In the data rows, 128 means zero.
Here is a table of points, one per row:
[203 106 160 156 145 142 138 135  86 125   0 147 141 133  92 145 188 108
 114 188  69 128 128 151 138 101 144 113 215 101 114 148]
[144 146 123 132 114 172  74 118 143 125 113 142 105 135 105 148 103 135
 149 117 134 108 127 131  92 150 144 148 130 115 131 127]
[164  91 111 110 131 220 163 109 137 141  35   0 107 134 155  20 196 145
 112 139 137  89 151 200  95 122 107 137  63 134 133 128]
[120  61 126  93 125 157 137  69 135 101 114 150 116 130 142 109 176 137
 141 117 109 103 151 134 118 163 125 124  99 113 144 157]
[159 136 141 104 146 138  20 140 132 168 116 147 111 136 126 140 128 134
 145 145 108 119 135 112   0 133 140 113 118 171 122 130]
[105 136 127 116 181 111 122 134  90 127 114 130 149 129 125 135 111 137
  99 143 133 129 136 154 140 112 163 127 144 135 133 143]
[152  80 135 156 113 104 148 110 122 125 139 120 128 139 124 139 152 103
 107 128 154 120 123 105 212 163 122 117  96 134 145 144]
[ 59 135 115 108  98 109 147 120 116 125 112 125 144 138 153 138  99 110
 120 111 143 112 115  97 120 116 124 113  82  74 135 135]
[137  55 135  25  78   0 111 142 218 143 155 130 178 124  79 108 127   2
 120 163 159 206  66 244 100 158 206 115 109  99  31 121]
[127 140 141 133 157 127 128 161 130 141 124 138 121 139 121 157  94 121
 120 168 141 116 129 123 127 134 144  95 115 127 158 100]
[102 166 132  77 112 138 107  99 127 175 156 105 126 167 124 107 144 108
 193 123 125 106 130 118 178 130 134   0 255  75  68 121]
[121 130 122 145 141 133 109 121 143 117 118 127 122 128 114 173 123 145
 128 122 144 108 109 113 136 147 137 139 116 141 107 124]
[147 116 127 138 172 113 106 134 125 180 116 125 127 137 125 121 113  96
 105 143 123 112 148 109 111 141 129 107 136 159 131 129]
[128 132 102 123 123  97 109 128 105 121 147 166 174 141 127  21 119 127
 123 146 118 119  99 114 126 136 158 145 162 148 118 124]
[134 109 255 201 120  78 167  72 124  93  94 128  70  33   0 107 126 191
  93   2  11 168 144 109 149  74 106  58 129 178 146  34]
[131 173 141 114 112 123 255 125 143 157 142 134  94 106 126 141 118 130
 218 134 121 106 127 144 116 139 188 115  81 255  32 157]
[142 145 136  50 116 173 145 109 108 130 140 111 148 115 126 135  72 142
 121 125 133 141 139 113 127 120 124  98 109 127 108 134]
[138 109 122 117 125 120 105 104 147 132 136 149 113 142 129 124 146 113
 156 120 129 112 125  89 132 132 114 153 141 131 146 124]
[ 91  83 173 130 120 151 122 255  18 138 181 126 136 118 127  39 226 137
 130 127 137 127 136 106 176 136 255 174  57 118 134 109]
[115 130 104 137 132 132  48 162 153 133 112 136 124 143 145 119 123 141
 171 126 123  81 144 111  74 130 124  69 137 193 151 116]
[125 129 127 108 137 249 130 133 150 117 149  10 165 255 111 128 147 134
 100 108  86 255   0  99 110 126 113 126 131 146 102 136]
[141 215 110 121  90 140 154 255 135 130 202 136  12  24 132 183 115  99
 109 145   0 103 115 134 134 171  94 150 143  56 139  29]
[122 139 121 132 152  93 130 161 114 121 102  57 130 131 141 159 128 126
 124  95 159 119 132 125 131 142 120 125 145 121 128 117]
[132 154 139 118 149  97 125 145 150 112 113 122 119 147 165 150 166 120
 119 120 138 137 184 123 127 134 119 133 140 169 124 136]
[ 94 170 127 247 120 114 133 116 157 155 147 165 160 182 129 125 120 207
 109 107 102 144 184 145 119 119 137 114  86 148  98 155]
[135 148 128  99 122 119 128 113 151 173 130 121 132 139 124 160 153 131
 139 138 133 111 138 108 123 139 134 110 157 116 132 105]
[103 137 142 103 134 130 148 137 148 167 138 173 146 118 157 147 132 122
 104 100 139 126 126 101 148 126 114 114 114 106 142 151]
[234 147  30 127 255 160 121 117 106 117 157 155 138 144 139 129 156   0
 130 121   0 130 156 189 149 119 161 145 110 143 130 128]
[121 125 133 137 123 134 110 132 157 147 144 143 128 129 137 140 104 117
 127 138 139 129 174 136 111 132 117 146 139 136 143 121]
[115 140 109  94 141 128 183 116 129 117 125 126 120 145 127  93  82 123
 126 118 126 135 150 124 146 165 112 124 138  84 151 122]
[127 131 115  67 166 116 121 132 141 131 110 142 172  93 146 132 162 155
 109 121 104 110 146 125 124 120 138 140 144 129 113 162]
[119 136 123 143 126 133 129 118 137 119 104 168 117 153 110 113 172  99
 128 136 136 120 128 145 119 170  79 135 119 140 202 138]
[101 148 100 170 121 131 120 135 191 124 110 101 140 121 119 155 136  77
 147 153 145  92 113 156 135 150 183  59  95  78 141 122]
[  0 135 204 107 162 104 119 112 117 145 146 142 139 143 122 110  83 167
 152 155 125 137  91  83 152 118  48 198   0  87 131 110]
[159 112 126 125 119 124 109 142 134 119 129 131 177 142 132 109 107 129
 220 119 110 137 177 139 158 142 101 103 127 124 145 118]
[103 159 156 130 158 126 135 122 112 126 140 151 123 137 130 120 127 123
 135 129 158 151 124 116 134 115 141 156 146 117 143 136]
[128  80 116 138 124 132 117 132 133 126 130 124 113 118 140 150 112 129
 139 122 143 113 124 103 116 147  84 136 122 108 107 131]
[128 179 131 129 154 116 131 127 138 113 132 158 112 118 132 101 164 118
 124 137 180 113 120 131 160 167  47 122 129 116 117 147]
[136 136 154 111  84 164 134 130 148  51 116 177 135 144 148 121 140 173
  87 136 151 142 111 171 164 105 132 115 124 127 121  26]
[112 170 133 149 127 141 105 110 149 108 108 134 101 170 152 163 118 124
 137 115 146 128 144 139 129 128 140 136 130 138 115 114]
[123 127  57  65 141 159 143 100 143 213 123 166 140 134 101 140 144 169
 133 187 115 100 129 129 169 126 132 130 180 101 136  95]
[178 140 175  79  76 105 135  83 101 116 142 134 112 170 171 173 150 204
 119 127 141 125 135 172 141 160 156 133 100 129 161 119]
[130 111 142 155 104 123 124 117 175  90  98 143 117 126 152 140 148 123
 152 158 120 112 143  80 100 111 133 131 131 132 114 102]
[128 110 122  53 105 160 113 168 255 135 130  88 155 105  30 130 128  95
  83 174 165 255 183  99 136 126 136 145 119 152  76 130]
[159 114 138 141 134 130 117 159 136 149 109 138 140 123 160 144 115 159
 178 103 132 154 126 129 130 123 144 124 120 122 155 137]
[105 195 115 119 140 119 126 129 141 124 129  92 141 114 127 109  96 152
  80 146 131 120 168 172 133 147 124 148 157 139 133 143]
[136 130 151 119 118 151 173 108 126  97 167 161 149 116 195 130 104 134
 119 113 143 137 140 118 110  97 115 135 135  30 122 167]
[103 199 135 127 130 141 104 150 131 122 127 133 146 122 136 129 131 126
 112 165 137 135 152 124  83 127  89 131 114 131 127 111]
[156 123 131 136 123 127 115 131 120 172 115 139 143 101 128 138 139 130
 115 136 143 126 103 113 142 140 111 136 122 147 134 140]
[144  64 102  93 143 116 117 116 105 132 157 144 120 123 146 119 119 131
 115 151 146 131 151 106 122 125 122 130 126 128 120 124]
[143 114 150 148 180 125 175  92 114  99 183 156 139 125 145 145 157 139
 103 124 178 124 109 158 142 122 130 169 137 109 174 144]
[114 133 129 148 128 129 115 126 159 144 162 119 138 134 122 119 136 139
 124 108 116  81 139 151 123 123 139 148 125  96 141 146]
[168 130 180 193 135 130 109 121 115 165 130 111 147 141 149 107 113 110
 135 126 128  78 132 118 136 143 118 111 108 148  32 121]
[151 105 119 181  77 116 119 124 133 108 138 122 126 102 151 118 111 120
 130 169  92 122 132 109 165 114  87  99 121 144 154 144]
[138 109 129 135 106 114 126  83 155 138 154 111 133 139 135  88 129 136
  93  30 119 122 102 133 164 149 131 179 131 116 117 161]
[108 129 118 123 119  87 116  95  44   6 216 100 181 115 118 132 197 130
 126 175 128 107 112  98 131 128 116 117 134 168 102 116]
[ 57 100 100 167  61 120 117 122 140 151 145 106 152 113 152 130 121 133
 129 114  95 107 114 128 143 151 118 136 141 126 135 146]
[ 38 121 235 145 111 147 128 137 122 110 124 131 130 119 164 165 121 111
 118 137 141 130 135 106 113 137 135 139 140 127 135 121]
[152 145 141 153 119 133 137  98 102 122 141 157 134 160 130  96  91 134
  95 161 124 129 136 102 120 124 143 121 108  95 125 135]
[123 124 141 109 122 129 112 125 140 127 136  94  54  51 132 136 134 102
  99  57 107  82 122 106 164   0 132 135 122 151 150  47]
[131 136 122 190 111 135 100 122 117 138 100 119 128  81 120 130 127 112
  79 141 131 140 143 107  37 134 126 101 132 123 145  79]
[163 138 149 122 136 104 128 152 154 102 159 117 197 137  90 183 174 135
 175 109 143  96 117 131 114 130 147 122 122 145 205 109]
[141 109 162  91 129 110 128 121 116 154 122 139 122 141 162 135 122 127
 138 156 126 136 130 130 145 114  98 144 128 144 170 140]
[136 132 101 125 151 124 148 138 132 107 125 166 104 119 167 116  87 153
 121  85 154 130 113  70 129 152 123 132 133 126 115 148]
[125  96 113 136 123 126 122 129 103 135 118 139 116 122 137 181  94 137
 120 142 135 128 116 121 152 128 118 152 134 135 118 142]
[107 124 115 122 173 126 108 145 122 171 111 167 128 115 157 115 137 108
 138  76 155 133 129 157 139 150  93 118 129 144 151 133]
[145 142 149 103 106 167 103 100 112  96 143  97  92 129  68 130  79  87
  88 149 112 143 161 123 171 111 152 111 102 111 138 255]
[115  71  71 140 160 137 136  97 107 132 108 127 132 106 160 151 114 131
 145 102 125 134 141 113 137 139 140 158 152 118  71 137]
[120 114 103 137 150  77 120 132 146  94 115 137 110 146 123 138 190 165
 131 170 129 143 141  98 121 131 135 146 144 114 120 156]
[171 100 138 117 103 121 146 127  95  72 142 105 164 143 144 150  82 156
 176 134 119 156 153 127 132 146 127 132 125 127 101 112]
[177 135 139 151 138 134 119 177 122  79 142  95 131 139 134 112  60 152
 178 146 154 128 153 135 132 151 123 106 111 123 143 113]
[140 142 118 139 165 130 163 174 132 165 176  87 105 138 125 144 101 137
 169 161 141 135 119 129 135 125 121 110 148 128 173 124]
[ 71 104 140 130 122 127 132 109 103 151 138 133  67 171 152 122 110 111
 109 119 129 123 127 149 143 160 134 136 166 252 157 128]
[107   9 151 143 154 171 138 132 123  81 144 176 142  81  91 139 115 132
  72 145 150 123  78 204 102 130 128  82 157  99 114 116]
[116  99 105 132  58 112 232 214 114 126 140 216  26 165  10  70 192 116
 183 123 131 119 142 239 105  18  77 115 105 144  24 105]
[127 114  95 125  99 180 123 134  98  77 104 114 150 110 130 184 113 157
 183 103 157 174 135 133 142 137  84 130 105 142 134 118]
[119 140 140 151 108 116 102 146  88 185 120  97 150 106 141 145 122 118
 166 155 129 143 116 136  41 114  92 130 149 147 177 144]
[135 161 117 165  98 137 129  70 112 100 125 147 176 143 129  86  86  94
 159 130 149 111  51 126 163 117 126 255 125 136 135 107]
[141 134 108 149 156 121 116 102 117 144 147 108 119 134 117 129 123 156
  88 137 151 119 133 128 168 123 154 149 136  96 116 148]
[130 155  80 147  74  48 100  97 173 108  99 111  31   3 157  13 138 148
 156 167 118 255   2 176 144  51 203 106 101 104 121 109]
[127 153  27 139  86 165 154  55  55 177 127 141 154 133 126 125 182  82
  87 103 148 169 171 101  88 130 155  95 109 122 167 144]
[132 114 119 137 159 132 113 123 157 124 135 123 131 121 133 157 141 146
 155 124 128 136 139 121 100 124 149 144 159 138 133 141]
[165 118  91 108 124  84 144 158 152  86  21 154 134 198 137 131 107 132
   0  68 103 104  88 105 128  73 130 103 128 149 137 133]
[141 138 137 158 187 133 120 117 132 155 139 118 124 128 124 140 160 117
 122 146 140 127 123 130 132 118 121 139 149 130 121 156]
[126  92 110 193 122 135 149 115 119 157 146 118 133 126 152 136 123 142
 140 121 139 123 135 112 113 133 123 156 141  94 118 147]
[100  97 118 125 140  42 164 129 114 110 117  97  99 136 103 159  95 121
 148  91 101 113 127 121 123 131 145 194 153  76 145 160]
[143 179 144  93 140 139 166 137 136 125 129 130 150 118 131  82 123 123
 145  97 153 139 143 108 127 147  98 136 239  97 119 115]
[120 142 140  99 105 209  78 157 112 107 111 127 139 112 116 138 103 112
 136 148 135 136 119 100 125 130 102 124 102 150 144 133]
[113 203 137 124 114 120  93 124  39 157 112 135 100 120  90 159 113 179
 128  72 174 108 120 143 154 156  90 147  88 147  74 143]
[146 142 113 124 113 123 131 132 145 171 135 110 157 131 100 112 118 132
 103 136 123  63 129 128  98 123 153 131 146 155 180 140]
Along one direction, these points spread out more than along any other. Take the direction at right angles to it along which they spread out most. Go by this last direction. For each point below, how far along it does it lie, from 0 to 99? 50 is the average, and the first point above lies past it. One standard deviation of the points above along it is 16.
[163 138 149 122 136 104 128 152 154 102 159 117 197 137  90 183 174 135
 175 109 143  96 117 131 114 130 147 122 122 145 205 109] -> 51
[132 114 119 137 159 132 113 123 157 124 135 123 131 121 133 157 141 146
 155 124 128 136 139 121 100 124 149 144 159 138 133 141] -> 55
[134 109 255 201 120  78 167  72 124  93  94 128  70  33   0 107 126 191
  93   2  11 168 144 109 149  74 106  58 129 178 146  34] -> 0
[135 148 128  99 122 119 128 113 151 173 130 121 132 139 124 160 153 131
 139 138 133 111 138 108 123 139 134 110 157 116 132 105] -> 57
[156 123 131 136 123 127 115 131 120 172 115 139 143 101 128 138 139 130
 115 136 143 126 103 113 142 140 111 136 122 147 134 140] -> 50
[138 109 122 117 125 120 105 104 147 132 136 149 113 142 129 124 146 113
 156 120 129 112 125  89 132 132 114 153 141 131 146 124] -> 50
[143 114 150 148 180 125 175  92 114  99 183 156 139 125 145 145 157 139
 103 124 178 124 109 158 142 122 130 169 137 109 174 144] -> 45
[ 59 135 115 108  98 109 147 120 116 125 112 125 144 138 153 138  99 110
 120 111 143 112 115  97 120 116 124 113  82  74 135 135] -> 44
[ 38 121 235 145 111 147 128 137 122 110 124 131 130 119 164 165 121 111
 118 137 141 130 135 106 113 137 135 139 140 127 135 121] -> 30
[128  80 116 138 124 132 117 132 133 126 130 124 113 118 140 150 112 129
 139 122 143 113 124 103 116 147  84 136 122 108 107 131] -> 46
[105 136 127 116 181 111 122 134  90 127 114 130 149 129 125 135 111 137
  99 143 133 129 136 154 140 112 163 127 144 135 133 143] -> 55
[177 135 139 151 138 134 119 177 122  79 142  95 131 139 134 112  60 152
 178 146 154 128 153 135 132 151 123 106 111 123 143 113] -> 46
[115  71  71 140 160 137 136  97 107 132 108 127 132 106 160 151 114 131
 145 102 125 134 141 113 137 139 140 158 152 118  71 137] -> 56
[203 106 160 156 145 142 138 135  86 125   0 147 141 133  92 145 188 108
 114 188  69 128 128 151 138 101 144 113 215 101 114 148] -> 64
